(in the rows, 128 means zero)
Rotation paths and how fast each direction turns (deg/step)
Each turn is a multiple of 5 degrees from 10 to 175, or 0.
Each row of a path follows its step; steps can be skipped.
Path 1:
step 0: [140 127 130 138 125 143 122 132 124 127 131 121 129 125 120 128 123 122
 134 136 128 131 114 124 119 129 137 126 130 134 125 123 140 140 118 127
 125 128 131 121 132 124 117 122 115 126 123 134 119 128 130 129 127 133
 131 125 130 116 118 137 131 128 124 133]
step 1: [121 131 128 128 128 137 132 138 131 120 127 121 139 127 121 132 130 132
 129 127 139 134 126 117 123 126 134 130 132 122 133 143 125 130 120 132
 135 141 135 128 125 121 134 132 125 109 122 131 126 121 129 125 118 134
 133 119 124 131 122 131 117 134 121 128]
step 2: [131 133 127 120 130 133 125 135 131 133 136 127 135 128 114 136 118 134
 122 122 135 132 122 121 121 143 127 126 133 137 127 133 133 125 131 131
 124 132 138 127 125 134 123 127 125 124 122 137 127 133 117 132 117 119
 127 126 148 123 136 128 124 123 131 129]
step 4: [120 127 132 124 119 128 128 138 137 121 129 124 139 120 119 135 138 125
 127 116 125 119 128 126 118 121 132 127 125 125 135 138 134 132 131 129
 134 129 142 131 128 130 127 129 136 113 121 132 127 120 119 129 126 119
 121 125 127 140 124 128 119 133 128 130]
step 5: [138 132 131 124 128 135 116 135 131 131 131 122 139 123 125 127 123 128
 129 125 127 118 124 124 118 134 136 125 129 133 126 125 139 132 135 124
 124 132 130 124 135 127 117 128 134 122 125 137 121 136 117 124 133 119
 129 129 138 117 122 124 136 112 131 135]
step 6: [129 121 126 133 129 141 132 135 135 114 120 126 141 121 124 132 139 120
 132 126 128 123 125 128 118 130 141 123 126 130 130 131 127 134 121 131
 136 142 129 122 122 126 127 127 125 128 136 130 122 126 135 124 136 137
 134 119 126 122 125 136 125 115 120 129]
step 7: [120 128 117 130 125 130 128 143 144 123 129 122 132 120 117 129 128 127
 119 123 130 125 125 121 116 130 131 124 129 130 122 123 129 123 123 136
 131 131 135 130 127 120 119 128 133 120 114 136 120 132 123 131 126 130
 128 123 136 137 133 126 116 132 135 117]
step 8: [130 126 128 127 134 137 119 135 129 129 121 123 125 127 128 131 114 127
 122 129 137 121 108 129 118 141 142 124 138 130 129 128 128 129 130 123
 123 130 128 118 133 128 136 123 126 129 119 132 128 129 124 118 134 127
 133 119 138 127 125 120 130 119 133 130]
step 10: [135 139 125 126 131 131 127 141 134 128 117 120 131 125 124 130 119 126
 123 126 129 128 130 125 107 121 129 135 124 128 122 125 144 121 128 127
 126 118 141 129 132 123 122 129 130 119 118 134 119 128 121 127 124 124
 125 130 133 128 125 120 126 135 126 135]
step 11: [129 125 127 116 137 137 120 132 132 120 122 120 133 125 129 129 124 128
 138 128 129 129 120 135 115 136 140 131 136 131 128 137 136 133 135 118
 121 140 137 128 128 124 137 134 120 129 127 134 126 123 131 130 132 132
 124 118 127 122 122 128 136 119 118 136]
Directions:
[129 128 127 126 129 127 129 129 130 129 130 128 129 129 131 129 130 125
 128 124 128 127 127 125 126 127 126 127 127 127 130 127 126 129 130 128
 126 127 128 128 130 130 126 127 130 126 130 129 131 131 129 130 129 130
 127 127 127 129 126 130 128 123 127 126] | 40
[128 128 132 129 125 127 127 128 126 130 130 127 125 125 125 127 128 126
 126 128 127 126 127 129 129 127 129 127 128 128 130 128 128 131 127 129
 129 127 126 126 132 126 131 129 127 128 125 128 131 128 126 128 127 128
 127 127 125 129 125 128 130 128 130 127] | 85
[127 130 128 128 129 124 127 127 127 130 127 126 125 130 128 129 129 128
 126 126 128 128 128 129 127 128 129 128 128 130 129 129 131 128 126 129
 127 127 127 129 129 128 125 126 130 131 125 133 127 129 126 127 127 129
 129 130 129 124 129 126 128 127 126 127] | 135
Path 2:
step 0: [126 121 134 130 132 107 135 129 126 121 125 126 115 124 130 125 139 131
 123 130 137 125 133 129 129 127 134 126 123 133 124 129 128 143 124 126
 123 129 145 138 127 126 117 129 120 125 126 136 144 131 129 130 125 131
 137 125 120 128 124 141 135 129 119 121]
step 1: [132 134 133 134 131 115 131 126 121 134 132 125 133 127 133 140 127 138
 143 125 136 133 131 118 125 126 133 128 121 144 122 122 114 134 124 132
 132 126 136 134 123 117 129 126 121 131 138 139 130 124 122 132 113 127
 125 125 134 133 114 128 130 125 132 124]
step 2: [137 131 137 118 135 131 125 129 132 131 123 126 133 120 130 134 138 124
 141 127 134 130 141 131 133 125 117 122 112 139 125 121 129 128 123 113
 137 135 122 136 133 122 136 125 131 136 117 136 130 137 116 138 124 124
 133 132 132 136 124 131 127 130 127 122]
step 3: [114 131 125 132 125 122 120 124 126 127 128 127 118 126 129 130 136 125
 134 129 129 126 142 124 131 117 130 122 110 132 126 128 140 137 133 131
 123 137 130 138 128 129 128 123 126 126 112 127 128 120 127 134 133 135
 140 133 141 136 119 118 124 143 133 129]
step 5: [127 130 129 129 135 125 133 124 121 131 126 135 119 136 132 124 136 135
 122 115 132 123 133 142 123 122 132 130 124 136 122 124 124 125 135 114
 126 130 136 130 131 120 127 124 138 125 123 137 143 141 137 125 130 115
 132 130 140 123 129 138 120 134 123 116]
step 6: [121 120 124 121 135 119 131 128 110 132 131 125 122 116 135 134 127 132
 136 122 136 137 130 127 120 123 127 139 108 137 121 126 126 130 126 130
 128 125 134 131 137 129 120 124 131 112 126 127 142 124 143 124 123 125
 125 130 129 129 127 123 134 124 132 123]
step 7: [124 141 130 123 134 126 132 128 117 141 125 123 111 126 129 128 128 125
 133 129 139 144 129 121 137 119 122 119 119 136 125 129 114 131 120 126
 136 130 120 130 137 125 137 125 131 125 137 128 122 136 127 130 129 129
 124 120 128 130 124 134 140 134 128 117]
step 9: [130 131 133 137 130 127 124 124 122 132 132 123 127 121 134 121 133 136
 133 131 125 121 121 126 135 125 143 125 110 133 117 129 130 131 140 130
 139 117 144 130 130 124 134 123 129 125 127 130 127 118 129 136 125 129
 137 125 141 137 114 134 138 124 128 138]
step 10: [136 132 134 128 130 122 137 133 119 138 120 127 134 136 137 129 130 132
 131 121 129 133 141 120 128 137 139 115 119 134 117 127 135 121 129 111
 132 122 132 127 129 137 127 125 135 129 126 128 126 140 122 125 131 123
 143 125 133 141 123 137 128 130 123 126]
step 11: [127 117 128 125 123 110 128 132 121 138 126 129 123 142 135 126 142 133
 124 133 140 124 144 129 122 129 125 138 114 129 132 132 127 131 124 127
 125 132 131 137 118 132 128 127 132 122 115 131 138 134 127 129 126 121
 136 126 129 134 120 127 136 133 140 124]
Directions:
[128 129 125 129 126 128 127 128 127 125 132 125 128 125 131 128 129 127
 127 126 126 126 127 125 129 127 127 127 126 128 128 130 129 129 128 128
 128 131 130 128 126 128 129 127 126 125 128 127 128 127 131 125 126 127
 128 126 125 128 126 127 128 128 125 129] | 125
[126 127 125 127 128 124 129 129 128 128 127 129 132 128 129 127 129 128
 131 130 127 128 129 128 128 128 130 130 130 128 129 132 127 126 128 126
 126 126 129 129 128 129 128 128 129 129 129 129 131 130 131 125 128 129
 128 128 130 128 125 131 128 125 126 126] | 70
